In the data rows, the value 128 means zero.
Here is a table of points, one per row:
[129 130 131 132 134 137 141 149 159 171 183 194 200 200 192 180 167 159
 152 147 143 139 136 134 131 129 128 127 126 126 127 127 127 128 128 128
 128 127 127 127 126 126 127 127 127 127 127 127 127 127 127 127 127 126
 126 126 127 127 127 127 127 127 127 127]
[126 125 124 124 124 125 125 126 126 126 125 125 125 125 125 125 125 126
 125 125 125 125 125 126 126 126 126 126 126 126 126 126 127 127 127 126
 126 126 125 124 124 124 124 125 125 126 126 126 126 126 125 125 124 124
 124 124 124 125 125 125 125 125 125 124]
[128 128 128 127 127 127 127 127 126 126 125 124 124 123 123 123 124 126
 128 131 136 141 147 153 161 169 179 191 205 219 234 246 252 235 219 205
 191 178 168 158 151 144 139 135 132 130 129 127 127 126 126 126 126 126
 126 126 127 127 128 128 128 129 129 129]
[128 128 128 128 128 128 128 129 129 129 129 129 129 129 129 129 129 129
 128 128 128 127 127 126 126 126 125 125 125 125 125 126 127 129 132 136
 141 149 159 170 183 197 211 225 237 246 252 246 237 226 213 201 188 176
 165 155 146 138 132 127 124 122 120 120]
[127 127 127 128 130 134 139 146 154 165 179 193 208 224 239 255 255 255
 255 255 237 220 204 190 177 165 155 148 142 138 134 131 128 127 126 127
 127 127 127 128 128 128 128 129 129 129 129 129 129 129 129 129 129 129
 130 130 130 130 130 130 130 130 130 130]
[127 127 126 127 127 128 130 132 134 138 142 147 152 160 168 177 189 205
 223 241 249 250 243 233 219 204 188 172 158 147 140 135 131 129 127 126
 126 125 126 126 126 126 126 127 127 127 128 128 128 128 128 128 128 128
 128 129 129 129 129 129 129 129 129 129]
[126 125 123 123 123 124 125 125 126 125 125 124 124 124 124 125 125 125
 125 125 125 125 125 126 126 126 126 126 126 126 126 126 126 126 125 124
 124 122 119 117 115 113 112 113 117 120 121 122 123 124 124 124 124 124
 124 124 124 124 125 124 125 125 124 124]
[128 128 128 128 128 128 128 127 127 126 126 125 125 124 124 124 125 126
 128 130 134 138 143 148 155 164 173 186 200 216 234 251 255 255 255 241
 224 208 193 180 169 159 151 144 139 135 131 129 127 126 125 125 125 125
 126 126 127 127 128 129 129 130 130 130]
[127 126 126 126 126 126 127 127 127 127 127 127 126 126 127 127 127 127
 127 127 127 127 127 127 128 128 128 128 128 128 128 128 128 128 128 128
 127 127 126 125 125 124 124 125 125 126 126 126 127 127 129 130 133 136
 141 147 154 162 172 182 192 205 221 226]
[127 126 126 126 126 126 126 127 127 127 127 127 126 126 126 126 126 126
 126 126 126 126 126 125 125 125 125 126 126 127 128 130 132 134 137 141
 145 153 163 175 186 194 188 180 168 157 149 143 138 133 130 128 126 125
 125 125 125 126 126 126 126 126 125 125]
[126 125 124 123 124 124 125 125 126 125 125 125 124 124 124 124 124 123
 123 124 124 122 120 118 117 117 118 121 124 125 125 125 125 126 126 126
 126 126 125 124 124 124 124 125 125 126 126 126 126 126 125 125 124 124
 124 124 124 125 125 125 125 125 124 124]
[128 129 129 130 130 129 129 129 129 129 130 130 130 130 130 130 130 130
 130 130 130 130 130 130 130 131 131 131 131 132 132 132 132 131 131 130
 129 128 127 126 125 125 124 124 124 124 126 127 130 134 139 146 155 166
 181 198 218 240 255 255 255 255 255 255]
[128 128 128 128 128 128 128 128 128 128 129 129 129 129 129 129 129 129
 128 128 128 128 127 127 126 126 126 125 125 125 125 126 127 128 131 134
 138 144 151 159 168 178 188 199 211 225 238 253 253 248 237 223 208 192
 177 164 151 140 132 126 123 122 120 120]
[125 122 119 118 119 120 121 123 124 124 124 124 124 124 124 125 125 125
 125 125 125 125 125 126 126 126 126 126 126 126 126 126 127 127 127 126
 126 126 125 124 124 123 124 125 125 126 126 126 126 126 125 125 124 124
 124 124 124 125 125 125 125 125 124 124]
[128 129 129 129 129 129 129 129 128 128 128 128 128 128 128 127 127 127
 127 127 128 128 130 131 134 137 141 147 155 165 177 190 204 220 241 255
 255 255 255 250 231 213 195 179 165 153 144 136 131 126 124 123 122 122
 123 124 125 126 127 128 129 130 130 130]
[126 125 124 124 124 124 125 125 126 125 125 125 124 124 124 125 125 126
 126 125 125 126 126 127 128 128 129 129 129 130 131 131 130 130 129 129
 128 127 126 125 124 124 125 125 126 126 126 126 126 126 125 125 124 124
 124 124 124 125 125 125 125 125 125 125]
[127 127 127 128 131 135 140 148 156 168 182 197 212 228 244 255 255 244
 229 214 201 189 177 167 157 149 142 137 134 131 130 129 128 127 127 127
 127 127 127 128 128 128 128 128 128 129 129 129 129 129 129 129 129 129
 129 129 129 129 129 129 129 129 129 129]
[128 127 127 127 127 127 127 128 128 128 128 127 127 127 128 128 128 128
 128 128 128 128 128 128 128 128 129 129 129 129 129 129 129 129 129 129
 128 127 126 125 124 123 123 123 123 124 126 128 132 136 141 148 155 164
 173 184 195 206 217 228 223 215 210 208]
[127 126 125 124 125 125 125 126 126 126 126 126 125 125 125 126 126 126
 126 125 125 125 125 126 126 126 126 126 126 126 127 128 129 130 131 132
 134 137 141 145 149 153 151 148 143 139 136 133 131 129 127 126 125 125
 124 124 125 125 125 125 125 125 125 125]
[128 128 128 128 128 128 128 128 128 128 128 129 129 129 129 129 129 129
 129 129 129 129 129 129 129 129 129 130 130 130 130 130 131 130 130 130
 129 128 127 126 124 123 122 121 121 123 126 130 137 146 157 170 184 199
 214 228 241 252 255 245 234 225 218 216]
[152 177 202 227 251 255 255 255 255 255 255 243 222 201 182 164 151 142
 135 130 127 125 123 123 122 123 123 124 125 126 128 129 130 130 131 131
 131 131 131 131 131 130 130 130 130 129 129 129 129 129 129 129 129 129
 129 129 129 129 129 129 129 130 130 130]
[148 167 181 187 185 178 170 160 152 147 143 139 136 134 132 130 129 127
 126 125 125 125 125 125 125 125 125 126 126 126 127 127 127 128 128 127
 127 127 127 126 126 126 126 126 126 127 127 127 127 126 126 126 126 126
 126 126 126 126 126 126 126 126 126 126]
[127 126 125 125 125 125 126 126 126 126 126 126 125 125 126 126 126 126
 126 126 126 126 126 126 126 127 127 127 127 127 127 127 127 128 128 127
 127 127 126 125 124 124 124 124 125 125 126 127 130 134 138 143 148 153
 157 158 155 149 142 140 139 138 138 137]
[128 129 129 129 129 129 128 128 128 127 127 126 126 126 125 125 126 126
 128 129 131 134 138 142 148 154 162 173 186 201 217 234 251 255 255 255
 251 235 220 204 190 176 165 155 147 140 135 131 128 126 125 124 124 124
 125 125 126 127 128 129 129 130 130 130]
[128 127 127 127 127 127 127 128 128 128 128 128 128 128 128 128 128 128
 127 127 127 126 126 126 126 125 125 125 125 125 125 126 127 129 132 135
 140 146 155 165 177 189 203 216 223 222 211 201 191 181 172 163 156 150
 144 140 136 132 129 127 125 123 122 122]
[127 125 124 124 124 125 125 126 126 126 125 125 125 125 125 125 126 126
 126 126 125 126 126 126 126 126 126 126 126 126 126 126 127 127 127 127
 127 126 126 125 125 125 125 126 127 127 128 127 131 136 141 145 147 145
 141 136 132 128 127 126 126 126 126 126]
[127 127 126 126 126 126 127 127 127 127 126 126 126 125 126 126 126 126
 126 126 127 128 129 130 132 135 137 141 146 151 158 165 172 179 187 194
 191 186 179 171 163 155 149 144 139 135 132 129 127 126 125 124 124 124
 124 124 125 126 126 126 127 127 127 127]
[151 173 190 197 194 187 176 166 156 150 145 141 138 135 133 131 129 128
 127 125 125 125 125 125 125 125 125 126 126 126 127 127 127 128 128 128
 128 127 127 126 126 126 126 126 127 127 127 127 127 127 126 126 126 126
 126 126 126 126 126 126 126 126 126 126]
[128 128 128 127 127 127 126 125 125 124 123 122 122 122 122 122 124 127
 132 137 147 159 174 191 208 226 243 254 255 255 241 220 199 182 170 160
 151 144 139 135 132 129 128 127 126 126 126 126 127 127 127 127 127 127
 128 128 128 128 128 128 128 129 129 129]
[126 124 123 122 122 123 124 125 125 125 124 124 123 123 123 124 124 125
 125 124 124 125 125 126 126 126 126 126 126 126 126 126 126 126 125 123
 122 119 114 110 105 101  97  93  91  92  96 100 103 106 109 111 113 115
 117 119 120 122 123 124 125 126 125 125]
[127 127 127 126 126 127 127 127 127 127 127 127 127 127 127 127 127 126
 126 126 126 126 126 126 127 127 128 130 132 135 138 143 147 154 161 170
 179 195 205 207 198 187 176 166 157 149 142 136 131 128 126 124 123 123
 123 124 124 125 126 126 127 127 127 127]
[127 125 124 124 124 125 126 127 127 128 128 129 130 131 133 135 138 141
 145 148 150 150 149 147 145 142 138 135 132 130 129 128 127 127 127 126
 126 126 125 124 124 124 125 125 126 126 126 127 127 126 126 125 125 125
 125 125 125 126 126 125 126 126 125 125]
Along one direction, these points spread out more than along any other. Take the direction at right angles to it along which they spread out most. Then take the direction at right angles to both along which they spread out most. Go by this last direction. How far along it is each point below, from 0 to 99? The average is 50, and the first point in the table lies past the average. One standard deviation of the points above along it is 16.
[127 127 126 127 127 128 130 132 134 138 142 147 152 160 168 177 189 205
 223 241 249 250 243 233 219 204 188 172 158 147 140 135 131 129 127 126
 126 125 126 126 126 126 126 127 127 127 128 128 128 128 128 128 128 128
 128 129 129 129 129 129 129 129 129 129] 47
[148 167 181 187 185 178 170 160 152 147 143 139 136 134 132 130 129 127
 126 125 125 125 125 125 125 125 125 126 126 126 127 127 127 128 128 127
 127 127 127 126 126 126 126 126 126 127 127 127 127 126 126 126 126 126
 126 126 126 126 126 126 126 126 126 126] 54
[128 128 128 128 128 128 128 127 127 126 126 125 125 124 124 124 125 126
 128 130 134 138 143 148 155 164 173 186 200 216 234 251 255 255 255 241
 224 208 193 180 169 159 151 144 139 135 131 129 127 126 125 125 125 125
 126 126 127 127 128 129 129 130 130 130] 36
[128 129 129 129 129 129 128 128 128 127 127 126 126 126 125 125 126 126
 128 129 131 134 138 142 148 154 162 173 186 201 217 234 251 255 255 255
 251 235 220 204 190 176 165 155 147 140 135 131 128 126 125 124 124 124
 125 125 126 127 128 129 129 130 130 130] 41
[128 128 128 128 128 128 128 128 128 128 129 129 129 129 129 129 129 129
 128 128 128 128 127 127 126 126 126 125 125 125 125 126 127 128 131 134
 138 144 151 159 168 178 188 199 211 225 238 253 253 248 237 223 208 192
 177 164 151 140 132 126 123 122 120 120] 88
[126 125 123 123 123 124 125 125 126 125 125 124 124 124 124 125 125 125
 125 125 125 125 125 126 126 126 126 126 126 126 126 126 126 126 125 124
 124 122 119 117 115 113 112 113 117 120 121 122 123 124 124 124 124 124
 124 124 124 124 125 124 125 125 124 124] 48
[127 126 126 126 126 126 127 127 127 127 127 127 126 126 127 127 127 127
 127 127 127 127 127 127 128 128 128 128 128 128 128 128 128 128 128 128
 127 127 126 125 125 124 124 125 125 126 126 126 127 127 129 130 133 136
 141 147 154 162 172 182 192 205 221 226] 32
[128 128 128 127 127 127 127 127 126 126 125 124 124 123 123 123 124 126
 128 131 136 141 147 153 161 169 179 191 205 219 234 246 252 235 219 205
 191 178 168 158 151 144 139 135 132 130 129 127 127 126 126 126 126 126
 126 126 127 127 128 128 128 129 129 129] 35
[127 127 127 128 131 135 140 148 156 168 182 197 212 228 244 255 255 244
 229 214 201 189 177 167 157 149 142 137 134 131 130 129 128 127 127 127
 127 127 127 128 128 128 128 128 128 129 129 129 129 129 129 129 129 129
 129 129 129 129 129 129 129 129 129 129] 58
[127 125 124 124 124 125 125 126 126 126 125 125 125 125 125 125 126 126
 126 126 125 126 126 126 126 126 126 126 126 126 126 126 127 127 127 127
 127 126 126 125 125 125 125 126 127 127 128 127 131 136 141 145 147 145
 141 136 132 128 127 126 126 126 126 126] 51
[127 126 125 125 125 125 126 126 126 126 126 126 125 125 126 126 126 126
 126 126 126 126 126 126 126 127 127 127 127 127 127 127 127 128 128 127
 127 127 126 125 124 124 124 124 125 125 126 127 130 134 138 143 148 153
 157 158 155 149 142 140 139 138 138 137] 47
